In the rows, zero is written as 128.
Each row of D is roughly a mix of the hidden directions of one of 3 groups.
D (97 x 12):
[[130  78 183 125 116 160 134 135 170 164 124 117]
 [105 165 149 119 131 130 110 146  94 168  97 185]
 [118 172 139 162 187 154 163 131 127 133  95 132]
 [104 170 165 145 140 174 172 162 119 121 119 108]
 [139  78 168 125 111 145 145 133 164 170  87 115]
 [115 167 118 125 152 117 113 151  99 159  97 191]
 [ 93 166 118  74 131 157 119 112 152 166 148 102]
 [100 176 107  75 135 151 121 110 144 161 154 103]
 [133  95  98  92  65 100  91 124 131 134 148 120]
 [115 180  90 125 151  96 106 108 102  89 159 137]
 [122 169 150 105 108 141 112 129  99 192 121 166]
 [133 173 138 111 114 179 130 134 100 148 102 181]
 [104 141 178 152 150 153 193 137 129 108 110 120]
 [166 139 139 129 159 151  70 153 108 128 175 141]
 [ 91 148 151 123  75 175 140 157 129 115  91 124]
 [ 83 148 116 130  87 136 190 135 135 141  97 102]
 [116 158 117 168 163 148 186 138 121 166 136 150]
 [122 104 149  92 117 157 135 124 192 156  96 102]
 [156  87 106 135 145 121 147 114 158  88 158  76]
 [100 146 192 124  71 153 140 127 122 112 127 148]
 [167 102 156 116 125 125  71 119 124  85 161 105]
 [129  71 116 131 148 121 123 114 155 118 153  61]
 [ 92 149 178 123  90 169 137 142 116 110 104 163]
 [ 75 152 109  92 109 157 129 100 130 173 105 110]
 [119 172  92 134 145  84 115 140  79  90 127 143]
 [152 101 109 149 130 103 155 122 158  68 149  88]
 [ 97 183  96  70 133 147 123 130 137 151 135 104]
 [149 120  65 124 180  91 120 127 139 155 151 122]
 [114 159 117  68 132 148 131 118 164 174 123  95]
 [170  83 128 129 139  93  87  85 136 101 150 125]
 [131 114  69 128 171 104 151 139 162  95 159 128]
 [155 104 169 133 111 143 119 138 116  97 195 103]
 [164 162  85 148 140 117 136 125  85 108 178 140]
 [170 106 120 177 135  84 132 121 109  82 117 151]
 [124 134 145 134  77 154 155 143 120 112 169  71]
 [ 97 128 172 141  74 160 113 133 115 126  82 109]
 [158  79 151 137 151 107 135 118 135  97 140  66]
 [122 111  80 117 193  88 129 150 145 139 149 125]
 [134 140 164 135 100 163 137 146 117  95 164  69]
 [111 136 190 148  78 131 106 121 100 133  88 127]
 [137 113 150 119 186 117  98 134 127 127 111 194]
 [169 111 104 175 122 111 143 147 101  74 118 152]
 [140 121 108  90 132 114  53 144 124 142 120 168]
 [120  84 122 137 113 129 141 124 164  90 145  61]
 [151 109  77 107 107  92  69 100 135 137 128 124]
 [ 94 152 136 147 114 142 195 120 137 120  92  89]
 [ 96 114 173  90 126 161 115 135 179 158 130 108]
 [105 162 164 119 123 145 115 146  92 153  91 181]
 [100  88 174 118 111 166 124 111 174 161 120 117]
 [150 165  87 143 143  99 129 151  80  87 148 144]
 [ 87 166 117  84 127 153 120  99 135 177 148 107]
 [142  88 112 116 204 125 106 109 121 154 149 128]
 [131 178 123 120 126 145 117 130  98 163 107 194]
 [133  94 117 159 120  93 140 118 158  72 142  84]
 [121 180 156 112 106 125 125 157  96 170  99 163]
 [122 155 101 125 177 126 107 137 128 162  87 180]
 [101 165 143 126 115 129 104 123 102 167 115 195]
 [137 103 148 113 128 110 133  79 173 171  87 109]
 [140 104 128  86 119 116  60 152 121 133 144 169]
 [177  79 137 179 120 112 145  89 132 123 121 142]
 [103 136 189 134  73 163 122 126 111 121  97 130]
 [ 96 153 143 156 146 152 202 145 126 146 116 139]
 [157 172 145 120 134 127 118 146  81 169  87 157]
 [115 142 178 152  64 147 116 109 110 113  98 141]
 [107 169 164 151 159 165 172 143 126 113  95 110]
 [ 96 161 138 154 123 158 201 143 126 138 119 107]
 [110 122 176 145  67 166 127  98 130  97 125 130]
 [ 82 145 146  83 128 144 117 108 147 188 126 105]
 [152  94 118  92 119  97  55 116 132 116 128 145]
 [139 169  72 138 125 120 144 149  66 115 134 139]
 [ 68 145 148  88 125 134 113 115 134 182 108 111]
 [117 105 166 131  82 134 171 125 131  93 150  82]
 [156  78 113 118 139  81  89  90 139 123 135 159]
 [113  73 126 141 128 127 133 108 164  86 157  80]
 [126 157 191 121  90 163 137 138  99 122  98 152]
 [114 148 183 131  68 144 153 146 125  93 109 124]
 [128 102 142 112 103 167 153 117 151 194 102 108]
 [155 153 177 144  71 146 137 123 103 107  93 122]
 [121 175 146 117 105 148 112 138  94 174  95 170]
 [148  90 110 147 133 123 149 119 158  70 143  78]
 [140 184  83 115 153 108 118 128 109  93 170 129]
 [ 83 126 141 100 106 177 131 110 143 185 126 111]
 [117 151 137 150 154  90 101 148  82  91 166 151]
 [128 102  76 129 197  99 107 127 134 149 138 130]
 [129  82 169 126 104 176 146 145 155 171 120 118]
 [113 154  81 119 146 110 112 112 140 152  59 142]
 [142 161  68 120 133 132  76 140 119 172 131 141]
 [108 165 116 154 177 143 166 137 127 162  97 161]
 [ 97 109 168  89 122 156 120 141 182 154 104 107]
 [143 106  54 123 175 132 134 133 154 123 141 105]
 [123 185  74 120 137 118 127 148  83 100 147 134]
 [144 129  94 130 167  70 107 110 127 168 160 146]
 [102 168 144 160 146 162 193 141 125 134 112 112]
 [ 91 157 142  96 128 153 125 137 106 194 157 114]
 [135  97 142 145 110  88 143 106 157  88 170  88]
 [ 69 172 127  89 134 123 110 115 108 173 128 115]
 [126 176  75 138 130 126 131 122  72 115 164 140]]

Here is one row of each group, with its name. Which group are the others in?
[121 113 142 101 106 165 151 139 143 196  99 106] : K
[113 128 194 137  85 141  99 110  98 152 101 126] : Q
[141  99  98  94  75  99  78 112 134 122 137 109] : Z

[115 113 106 125 161  97 136 116 138 160  94 196] : Z
[143 128 108 111 169 114  70 134 126 149 112 184] : Z
[141 177  57 118 128 111 144 106  95 129 117 124] : K
[184  93 118 163 122 116 149 151 134  81 101 141] : K
[138 118 109 119 172  94  90  98 141 129  79 165] : Z
[ 92 147 139  92 122 147 118 184 120 150 100 172] : Z
[158 126 130 154 107 145 136 125 116 120 201  83] : Z
[102 172 117  92 136 150 119 101 127 170 178 111] : K
[148  86 118 157 122 115 135 102 154  76 143  79] : Q
